In the data rows, 128 means zero.
Here are some numbered points:
[109 171 103  58 110  65 195 112 139  70 127 121  71 137] 0
[124 170 112  90  73 140 107 243 125  74 169 157 142  80] 1
[147 115 227 186 160 176 108 113 139 151 140  72 150 146] 2
[169 182 109  79  69 150 141 123 106 144 182 171  98 152] 3
[ 89 183 114  63 179 147 223 135 153  81 121 135 142  82] 4
[179 134 134 120 138  75 150 103 115 149 164 165  97 169] 5
[109 142 162 134 216 170 163  82 114 186  59 127 102 177] 6
[111  49 118 166  87 110   6 208 131  92 102  99 163  71] 7
[ 83  93  82  91 152  93 174 127 125 122  72 141  62 151] 8
[107 183 118  57 131 113 226 138 163  77 165 131 127  98] 9
[ 99 142  85  67  64  84 112 178  99 100  97 139  79 149] 10
[ 74 110  54  85 167 101 169 104 118 136  54 156  78 134] 11
[ 87 159  97  67 100  43 172 131 146  56 104 103  85 132] 12
[112  84  96 182 189 124 106  59 169  90 107 115 190  22] 13
[ 87 157 103  95  72   9 120 183 117 127  87  91 124 188] 14
New points follow, each followed by the numbers of its five nearest points above, smallest number first.
[177 130 140 144 143  35 127  91 112 172 136 157  95 192] 3 5 6 8 14
[ 99 183   3  91 205 199 129 145 119  80 105 239 192   0] 1 4 9 11 13
[151 147 102  80 106 158 157 141 112 117 171 161 112 126] 1 3 5 9 10
[128 145 150 137  62 177 142 130 117 162 115 106 106 185] 2 3 5 6 10
[105 148 150 111 230 116 166  97 108 183  38 142  75 183] 4 5 6 8 11
[126 143 146 123 224 147 158  76 107 191  55 152 100 178] 2 5 6 8 11
[210 126 153 126   6 143 152 119 181  61 255 115 112  87] 0 1 3 5 9
[124 143  98 124  89 107 118 195 138  90 161 135 172  81] 1 3 7 9 10
[115 146 172 127 226 154 160  82 107 205  55 132  89 205] 2 5 6 8 11
[160 163 117  94  88 167 153 128 113 126 193 165 107 133] 0 1 3 5 9
[ 98 146  91 142 199  72 140 106 154  94  94 123 174  50] 4 9 11 12 13
[127 137 143 127 229 156 161  66 111 172  68 141  99 159] 2 5 6 8 11
[113 117 173 136 241 151 173 101 114 186  74 127 109 182] 2 5 6 8 11
[125 127 129 116 121 142 124 157 149  63 169 126 168  67] 1 3 4 9 13
[218 102 202 194   0 212 105 126 180 104 255  64 177 143] 1 2 3 5 7
[152  87 198 168  64 154  90 147  98 189 154  74 130 235] 2 3 5 6 14
[ 93  99 132 133 121 174 118 119 154  75 103  89 152  69] 2 4 7 9 13
[123 142 169 144 191 140 145  84 115 192  66 126 110 182] 2 5 6 8 11
